In the rows, 128 means zero.
Z: 3 groups of rows, each row roughly a mix of its group's hidden directions
Z (98 x 10)
[[ 82 127 128 142  78 154 122 157 147 186]
 [149 153 162 120  96 129 116 182  70 144]
 [ 98 186 130 124 113 115 125 155 143  62]
 [ 89 136 155 148 135 111 128 147  55  92]
 [120 120 124 179 141  71 179 156 106 129]
 [114 151 174 118 113  71 107  86  97 107]
 [147  82 141 144 182  75 123  96 113 118]
 [131 152 112 112 156 160 192 171 161 141]
 [ 83 189 111 143  99 132 165 161 136 149]
 [ 98  84 101  79 144 147 173 140 153 102]
 [185  81 123 125  79 158 152 133 139 105]
 [108 175 179 106 150 113 116  96 171 153]
 [ 78  79 131 120  98 150  83 109  91 126]
 [130 132 103 133 171 156 151 173 163 183]
 [105 109  94 186 154 148 167 159 132 162]
 [201 118 125 124  84 153 151 142 155 153]
 [ 94 189 149 139  67 129 126 141 153 119]
 [124 132 107  83 160 113 130  91 198 139]
 [103 107  82 155  81 139  68 140 120 125]
 [ 72 141 128  98 141  82 121 153 142  76]
 [190 102 140 168 125 145 171 138 104 159]
 [145  97 129 143 192 124 158 127 124 187]
 [147 126 117  62  99  91 104 106 160  96]
 [143 126 135 209 121 141 121 171 114 157]
 [128 159 111 121  54 128  87 163 143 116]
 [156 130 193 164 133 115 112 145  77 110]
 [100 187 140 101 174 130  98  86 118 121]
 [131  88  86 147  94 147  73  98 100 139]
 [121 138 128  96 193 100 156  97 172 142]
 [123 167 128 190 136 108  77 113 123 164]
 [173  81 117 125 125 160 154 161 165 168]
 [101 119 149  94 148 131 123 150 134  47]
 [153  84 139 141 107 160 129  93  79 174]
 [143  60 103  98 147 147 118 123  98  84]
 [127 156 143  89  94 179 162 118  79 125]
 [127 157  94 131 115  91 137 124  88  59]
 [131 119 129 130 152 143 204 173 163 137]
 [150 159 149  78 107 137 121 173 136  73]
 [ 86 157 135 144 154  52 123 103 127 122]
 [ 90 149 158 118  70 150 124 121 126  71]
 [152 135  91 102 154 118 109  87  83  78]
 [124 128 136  98 110 157 128 188 189 105]
 [140 116 121 188 135 152  82 138 168 169]
 [128 124  97 166  92 143 128 187  79 114]
 [141 161  90 139  58 142 132 165 145 148]
 [173  93 118 112 166 105 155  73 145 151]
 [138 153 126  74 168  90 169 135 118  89]
 [131 109 173 130 191 127 187 140 123 118]
 [ 75 200 139 158 113 130 136 122 123 101]
 [125 154 189 126  82 115  70 130 126 130]
 [163  64 130 116 135 152 108 101 158 172]
 [ 81  99  82 100  97 165 132 159 145 106]
 [102 183 151 129 164  96 123 161 155 168]
 [103 117  86 118 115 175 169 174 134 163]
 [141  67 100 136 123  69  95 128 125 101]
 [111 171 158 120 150 148 172  76 109 159]
 [119 154 163 116 176  97  83  87 119  99]
 [ 97 133 143 134  51 122  93 131 127  88]
 [140 113  73 164  83 139  84 125 140 160]
 [100 204 171 106 132 127 132 113 153 110]
 [130 145 130 115 174 107 120 180 178 171]
 [156 137 171  79 143 131 186 145 154 109]
 [133 133 130 142 111 109  80 209 143 141]
 [148 110 106 125 150 187 144 157 170 173]
 [125 170 130 130 137  48 111  98 106 119]
 [122 127 159 106 129  71  80 102 170 105]
 [ 68 136 133  87 114 165 133 134  87  91]
 [153 125  79  71 128 164  90 124 128  96]
 [ 72 139 105 124 135  95  77  93  99 110]
 [160 167 128 137 166  83 116 155 175 158]
 [131  98  96 147  89 127 134 120  77  69]
 [108  92  92  92 119 133 143  83  72 111]
 [ 91 165 149 101 173 156 166 156 158 114]
 [123 147 173 129 169  69  89 106 122 104]
 [127 148  81 114  67 179 150 145 132 140]
 [ 78 157 155 135 168 123 103  88 108 168]
 [152  88 160 128  72 136  74 106 114 123]
 [155 113 104 128 193 129 177 150 135 165]
 [115 109  77 140 113  89 144 174  97  87]
 [155 110 130 149 165  87 150 183 167 150]
 [ 92 132 126 173 155  74 165 138  89 136]
 [ 91 128 130 139 177  86 156 171 166 109]
 [ 98 134 155  88 184 156 127 102 114  83]
 [147  94  81 149 123 174 165 154  88 138]
 [153 171 183  70 134 138 149 130 103 138]
 [198 119  72 114 113 115 103 147 147 120]
 [136  90 113 183 116 175  86 125 112 158]
 [105 117 117  73 139 136 201 138 125 102]
 [ 92 169 170 157 146  75 102 131 144 146]
 [ 99 107 167 163 182 162 122 120  85 129]
 [117 102 134 132 116 109 125  41 114  98]
 [179 160 130 161  86  96 153 151 166 134]
 [107 160 108 117 121 146 140 168 204 142]
 [139 194 120 134  77 126  97  86 124 136]
 [115 167 121 151 172  76 156 172 145 143]
 [141  76 112 162 112  90  92 155  91 153]
 [129 114 100 117 199 106 164 126 154 167]
 [140 113  79 149 132 176 161 182 114 143]]

one row of each group, then the others: which group is each in?
[154 106 116 123 198 131 166 153 145 168] | <24>
[ 82 175 108 145 162  79 159 125 122 105] | <87>
[ 93 147 113 141 131  62  83 109  99 107] | <21>

[ 94 130 133 154  64  98 125 134 101  79] | <24>
[ 86 116  94 185 125 111  95 127 175 123] | <87>
[187 116  85 138 124  88  94  98  99 126] | <24>
[130 152  94 159 116  81 177 171 117 103] | <24>
[132 112 110 100 108 128 111 191 165  76] | <24>
[143 148 147 151  94 105  92 149 181 177] | <24>
[119 163 159 131 140  89  93 180 145 170] | <87>
[131 142  91 137 114 180 172 171  96 101] | <87>
[146 158 138 103 105 141 147 173 199 130] | <21>
